In the rows, zero is written as 128.
Turns in one plane each, and the order they were made in; the first pair answered:
B (before => after):
[ 97 125 105 132 166 130 104 120 139 129 152 136  87 117 139 125 129 113
 150 129 120 126 132 135 153 149 154 109 152 126 130 153 155 110 136 104
 103 164 152] => [148 147 138 118  99 120 145 142 119 145 135 114 131 106  95 106 120 145
 130 108 160 100 112 134 139 100 104 158 119 148  97 103 111 144 131 111
 127 108 115]
[149 124 124 134  94 163 161 154 104 104 118 100 166 153 124 140 131 130
 112 124 127 143  97 121 111 125 116 103 122 121 106 114 120 167 102 129
 145  98 102] => [101 101  96 124 160 141 112 143 128 107 154 137 105 134 140 131 150 111
 136 142 124 146 129 117 135 152 159  86 147 116 135 170 149 123 139  99
 120 168 141]
[144 123 137 149 145 120 100 146 105 127 142 109 146 138 111 116 126 122
 143 108 118 123 105 161 136 160 142 134 157 132 160 156 133 123 104 123
 108 130 151] => [154 131 145 145 132 108 106 154 107 141 147 109 145 124  95 109 119 128
 135 102 135 112 103 160 137 153 130 155 146 140 152 144 121 126 114 121
 110 122 141]
[126 138 139 142 155 119 115 123 151 100 145 118 112 124 133 125 136 115
 153 160 121 123 154 128 136 117 143 117  88 122 157 142 116 154 122 125
 124 138 140] => [147 148 151 137 135 112 126 129 145 103 141 113 128 119 115 114 127 122
 150 151 133 115 151 125 130  99 125 134  78 132 143 125 101 165 125 122
 133 120 125]
L (before => after):
[133 122 113 131 144 127 120 118 115 125 137 138 126 126 112 113 141 147
 124 139 151 126 122 129 139 118 122 142 110 127 139 131 127 121 152 112
 113 119 125] => [127 121 110 131 146 132 126 123 118 124 140 131 122 123 106 107 140 142
 125 128 146 124 110 134 137 116 117 138 116 126 141 125 126 124 146 105
 113 120 127]
[121 183 167 128 130 145 113 131 103 150 111 170 125 184 155 194 126 154
  49 196 108  82 197 103 129 144 170 137 127 158 179 133 135 109 162 162
 128 140 141] => [ 47 167 105 129 124 163 113 109 115 134 130 144  56 148 136 152 159  97
 108 128  67  71 117 117 120 145 180 116 198 156 139 123 155 119 123  85
  93 193 179]
[135 133 118 101 101 131 117 113 129 144 112 146 115 110 143  96 155 107
 124  99  91 136  74 150 132 126 104 113 142 108 115 134 116 142 113 109
 162  89 122] => [166 138 141  95 118 125 108 123 123 147 108 165 144 130 155 115 142 134
  98 131 111 143 117 138 141 126 106 119 113 107 139 143 107 126 137 145
 173  75 108]
W (before => after):
[114 119 137 128 186  83 116 114 142 111 136 113 155 169 159 153  99 141
 111 175 159 163 182 138 115 145 134 115 138 136 187 179 149  87 187 128
 128 142 122] => [150 130 161 128 149  85 141 124 126 117 121  98 188 174 142 156  84 161
  98 165 177 154 169 136 106 122 109 137 119 147 173 147 123 112 172 149
 151  98 100]
[ 87 127 127 111 173 109  93 127 159 116 116 150  77 126 148 145 104 135
 146 179 129 141 182 112 160 164 139 108 102 140 159 172 125 108 160 145
 140 160 135] => [125 135 154 115 148 116 116 140 146 123  98 145 121 143 147 158  91 159
 116 186 143 144 188 113 155 150 118 126  71 146 159 155 107 118 159 170
 158 125 110]
[122 142 148 115 135 141 133 119 118 127 123 132 124 114 143  96 119 140
 143 140 131 129 130 135 142 142 135 131 129 125 157 109 128 163 130 116
 130 157 127] => [127 141 148 116 146 138 135 124 118 130 124 131 125 117 146  98 119 144
 147 142 134 133 135 136 143 140 141 127 128 127 158 106 129 160 133 119
 126 158 128]
K (before => after):
[140 155 157 142 167 158 108 114 124 126  96 151 157 137 171 170 145 123
 118 143 111 154 163 142 113 168 133 106 121 117 125 168 151 129 125 160
 143  85 137] => [107 152 129 134 121 161 133 109 123 122 100 117 126 106 135 134 164  93
 153  81 105 131  85 154 106 148 108 119 160 129  74 135 145 160  88 105
 124  92 148]
[140 107 133 150 140 127 133 105 153 149 111 150 102 142 142 117 118 147
 143 137 131 149 122 113  99 124 114 122 114 134 115 136 102 150 149 134
 132 103 149] => [134 109 128 147 132 125 137 107 154 150 112 141  96 136 138 114 119 143
 146 124 131 145 114 115  94 118 115 123 125 138 113 130 103 152 142 128
 131 112 148]
[104 120 112 141 122 132 128 109 140 117 125 127 104 146 147 113 141 122
 138  99 110 128 123 119 148 137 144 117 138 116 152 148 142 126 113 124
 111 146 131] => [123 126 125 143 118 141 138 111 133 111 114 132 132 162 157 134 136 134
 122 113 111 138 129 118 139 140 141 116 124 114 161 144 139 129 110 149
 125 121 115]
[110 121 131 130 125  98 125 131 133 142 138 134 110 103 105 105 140 119
 148 107 137 130 125 130 140 115 114 138 139 128 121 137 107 140 141  95
 121 152 138] => [142 124 161 135 138 103 123 132 124 140 116 149 149 134 127 139 126 144
 119 141 146 151 162 121 136 126 119 134 106 120 151 141 101 132 149 144
 133 126 128]
Then:
(two turns a pair)
[111 120 156 136 117 131 116 108 119 121 116 126 101 134 131 105 179 104
 120 118 110 100  88 133  89 115 101 138 166 146 107 119 149 124 103 122
  88 126  63] => [143 129 179 122 124 108 101 124 118 142 114 146 127 132 123 112 161 130
  96 145 141  96 133 129 101 104  98 159 136 158 121 133 137 107 140 146
 100 112  49] -> K then B
[194 120 154 119 113  86 121 158 156 105  94 127 110  95 108 147 100 136
 114 150 170 113 155 138 141 131 147 119 132 148 146 148 113 146 169 131
 120 120  67] => [150 114 111 131  95 115 136 139 154  80  91 102  88  85 115 134 123 101
 155 108 123 115  91 150 129 134 150  96 171 140 124 125 127 164 118  90
 107 140  86] -> B then K
[130 139 134 102 191 108  84 150 115 159 153 147  82 140 143 150 120 151
 119 135 161 145 175 111 152 156 149 117 108 117 152 139 135 117 161 155
 109 134 148] => [ 95 132 102 118 186 140 100 122 109 125 147 119  71 155 160 155 135 119
 146 111 116 162 130 123 138 172 154  82 141 104 144 119 151 132 111 145
 100 141 160] -> K then B
[171 153 129 114 143 124 118 151 129 139 137 151 107 140 115 111 115 156
 112 131 176 138 147 112 146 116 148 145 118 148 126 145 117 105 150  90
 121 169 119] => [184 158 133 112 116 133 137 156 115 140 126 132 126 144 105 108 111 162
 106 122 172 134 124 116 131 101 124 156 108 153 111 118 106 123 128  93
 124 141 104] -> W then K
[128 132 118  94 116  64 114 119 166 118 134 112 107  85 135 140 151 156
 135 110 137 133 117 148 104 104 134 173 164 167 128 101 125 137 168 141
 133 177 134] => [112 126 103 107 136  81 106 102 167  98 131 117 109 105 161 164 156 147
 142 123 107 150 116 151  99 127 151 140 176 150 141 109 143 135 147 151
 125 194 149] -> B then B
[126 137 134 138 109 176 135 114 118 112  97 122 165 160 162 147 109 101
 129 117  86 153 138 112 105 131 131 113 124 123 133 111 138 143 116 156
 137 106 135] => [111 138 124 116  98 132 126 135 135 146 132 124 113  99 105  85 124  99
 145  80 120 113 115 116 114  96 119 157 144 148  96 114 125 139 148 101
 121 134 149] -> K then B
[107 133  68 153 111 132 128  87  99 105  93 124  99 122 148 147 125 132
 148 113 104 127 110 153 127 165 144  57 157 134 127 130 185 114 115 130
 127 119 143] => [155 148 104 121  77  84 133 126  99 144 103 130 110  80  90 108 114 164
 127 113 169  91 133 153 140 119 113 127 122 164  99 118 151 117 166 119
 143  90 119] -> B then L
[ 93 146 103 208 120 192 145 102  89 150  94 156 111 150 162 139 161  91
 147 173 113 180 114 121 100 152 144 123 103 134 144 129  89 135 136 103
 107 128 103] => [116 155 126 198  83 180 164 118  81 164  93 148 129 138 131 121 152 109
 134 164 149 165 106 122  94 126 121 157  87 147 123 107  63 151 147 104
 121 102  85] -> B then B
[133 133 134 136 107 110 134 131 131 134 121 116 136 130 107 121 122 146
 132 125 128 125 111 128 133 124 113 140 138 132 113 101 119 140 123 123
 126 127 130] => [116 131 121 139 113 120 134 118 132 126 121 112 123 137 119 122 126 131
 143 121 117 132 104 129 132 134 120 122 147 127 122 107 133 139 109 115
 124 137 134] -> W then B
[116 134 116 154 147 129 132 109 112 119 171 143  92 141 123 120 132 138
 133 109 119 125  97 109 123 136 111  94 159 125 111 108 137 130 123  93
 132 130 137] => [157 146 152 142 138 118 133 132 109 139 161 148 122 141 111 121 115 167
 107 128 151 122 133 104 126 117  93 123 123 139 118 104 115 130 148 120
 153  99 114] -> B then L
[138 116 173 108 166 107 133 156 139 191 137 118 138 110 133 113 121 166
 124 148 115 115 180  99 143 111 125 141  94 134 128 109 111  83 183 141
 168 123 128] => [108 116 142 114 126 120 153 143 137 170 139  87 108  88 108  80 141 138
 159  92  96 101 112 109 132  98 108 140 132 142  87  79 113 109 145 101
 157 130 140] -> K then W
[159 146 145 121 101 147 155 149 130 131 116 113 155 114 101 128 135 172
 103 113 164 107 127 117 126  99 109 172 103 139 100  91 107 132 130 149
 122 104  75] => [163 143 155 118 136 138 138 150 137 137 117 137 157 128 120 142 129 180
  88 140 175 116 169 111 137 109 128 164  89 134 130 120 113 106 158 164
 123 112  80] -> K then K
[ 76 147  83 100 145 199 130 127 108 125 163  80 100 117 134 146 170  60
 175 161 104 146  63 108 121 135 128  81 117 106 129 121 170 149 136  79
  95 194 182] => [149 169 132 107 142 205 151 130  84 131 121  87 191 171 159 197 138 104
 121 210 124 171 115  97 110 135 119  86  54 101 161 109 144 156 140 160
 134 128 142] -> K then W
[108 160 139 104  89 143 165 110  89 136 129 149 130  98 124  94 110 111
 161 150  95 113 116 142 115 114  95 145 113 131  94 141 119 162 180 174
  98  85 124] => [ 99 158 132 116 102 163 164  93  89 120 123 144 139 118 151 112 109 102
 161 160  73 127 120 144 111 133 107 120 119 115 114 139 133 161 161 183
  96  83 125] -> B then L
[116 133 132 113 118 128 136 127 111  97 104  99 130 136 133 131 142 141
 155 103 103 135  93 139 123 136 120 137 140 101 135 107 127 126  96 114
 123 126 122] => [136 144 155  93 120  96 117 151 117 119 122 115 130 112 109 119 134 165
 140 116 147 118 124 131 135 119 113 170 120 116 135 122 110 114 142 112
 128 124 116] -> K then B
